X = array([125, 128, 131, 139, 133, 150, 131])
X[0] -> 125
X[5] -> 150
X[2] -> 131

data =
[[118 114 126 107 132 128 147 128 130 124]
 [123 119 123 106 129 122 140 125 130 123]
 [125 125 129 128 129 127 127 125 130 126]
 [126 121 127 118 121 128 134 124 131 124]
 [123 117 125 119 121 129 136 121 135 130]]
data[0,0] => 118
data[1,6] => 140
data[0,7] => 128
data[:, 8] => [130, 130, 130, 131, 135]
data[1,5] => 122
data[2,5] => 127
data[1] => [123, 119, 123, 106, 129, 122, 140, 125, 130, 123]
data[3,0] => 126
data[2,9] => 126
data[3,2] => 127
data[4,2] => 125
data[1,7] => 125
data[0,2] => 126
data[2,8] => 130
data[4,0] => 123
data[2,2] => 129

x =
[[110 113 149 143 152 148 115 148 151]
 [146 145 108 108 106 111 143 104 109]
 [112 117 146 143 148 143 115 143 149]
 [147 144 109 109 108 110 146 110 104]
 [142 149 113 114 110 111 140 106 109]
 [148 143 108 109 107 111 138 111 105]
 [112 114 149 144 150 149 114 147 145]]
Rows and columns are counted from 0.
(0, 0) = 110
(5, 5) = 111
(6, 3) = 144
(5, 6) = 138
(6, 8) = 145
(3, 1) = 144
(6, 6) = 114
(4, 6) = 140
(0, 7) = 148
(0, 6) = 115
(6, 2) = 149
(6, 0) = 112
(3, 2) = 109
(4, 5) = 111
(0, 8) = 151
(2, 3) = 143
(1, 3) = 108
(1, 8) = 109
(5, 0) = 148
(5, 1) = 143
(2, 4) = 148

M = [123 130 153 136 116 121 120 135 124 138 128 128 136 121 143 119]
M[0]: 123
M[12]: 136
M[4]: 116
M[7]: 135

B =
[[141 141 115 114 111 113 144 111 119 117 142]
 [131 131 123 126 123 129 131 127 134 129 128]
 [123 126 132 125 134 127 123 124 124 131 127]
 [128 128 132 125 137 124 128 121 115 125 128]
 [107 108 143 150 144 150 100 156 154 151 110]]
Indices start at 0.
row 0 col 0 = 141
row 2 col 0 = 123
row 4 col 2 = 143
row 3 col 9 = 125
row 0 col 9 = 117
row 3 col 3 = 125
row 1 col 6 = 131
row 4 col 6 = 100
row 0 col 2 = 115
row 3 col 10 = 128
row 3 col 8 = 115
row 3 col 2 = 132
row 3 col 0 = 128
row 4 col 1 = 108
row 1 col 8 = 134
row 3 col 1 = 128
row 2 col 2 = 132
row 1 col 4 = 123
row 0 col 1 = 141
row 1 col 9 = 129
row 2 col 7 = 124

m =
[[132 120 126 122 125 125 143 123 131 141 121]
 [122 135 135 126 113 122 109 134 132 113 127]
 [135 128 121 127 132 125 139 125 133 127 125]
 [122 121 126 125 130 132 128 127 129 134 127]
 [122 138 138 129 145 140 104 136 126 112 134]
 [135 129 132 124 142 130 124 128 131 119 138]
 [130 135 114 127 140 134 147 128 117 135 114]
 [132 129 126 122 134 132 140 128 126 133 114]
 [136 127 133 120 133 126 139 126 137 126 105]
 [135 133 127 137 121 118 128 127 137 122 142]]
m[-10][0] => 132
m[6][0] => 130
m[-9][9] => 113
m[-7][7] => 127
m[-6] => [122, 138, 138, 129, 145, 140, 104, 136, 126, 112, 134]
m[4][4] => 145
m[-5][7] => 128
m[:, -11] => [132, 122, 135, 122, 122, 135, 130, 132, 136, 135]
m[9][5] => 118
m[-4] => [130, 135, 114, 127, 140, 134, 147, 128, 117, 135, 114]
m[-10][-7] => 125
m[-2][8] => 137
m[:, 5] => [125, 122, 125, 132, 140, 130, 134, 132, 126, 118]
m[5] => [135, 129, 132, 124, 142, 130, 124, 128, 131, 119, 138]
m[:, 6] => [143, 109, 139, 128, 104, 124, 147, 140, 139, 128]
m[:, 8] => [131, 132, 133, 129, 126, 131, 117, 126, 137, 137]
m[3] => [122, 121, 126, 125, 130, 132, 128, 127, 129, 134, 127]
m[7][-1] => 114
m[:, 1] => [120, 135, 128, 121, 138, 129, 135, 129, 127, 133]
m[0] => [132, 120, 126, 122, 125, 125, 143, 123, 131, 141, 121]
m[-7][-11] => 122
m[:, -2] => [141, 113, 127, 134, 112, 119, 135, 133, 126, 122]
m[8][-6] => 126
m[-3][-6] => 132
m[6][2] => 114
m[0][-9] => 126
m[3][3] => 125
m[0][-1] => 121
m[5][-5] => 124
m[7][9] => 133
m[-6][6] => 104
m[-7][9] => 134
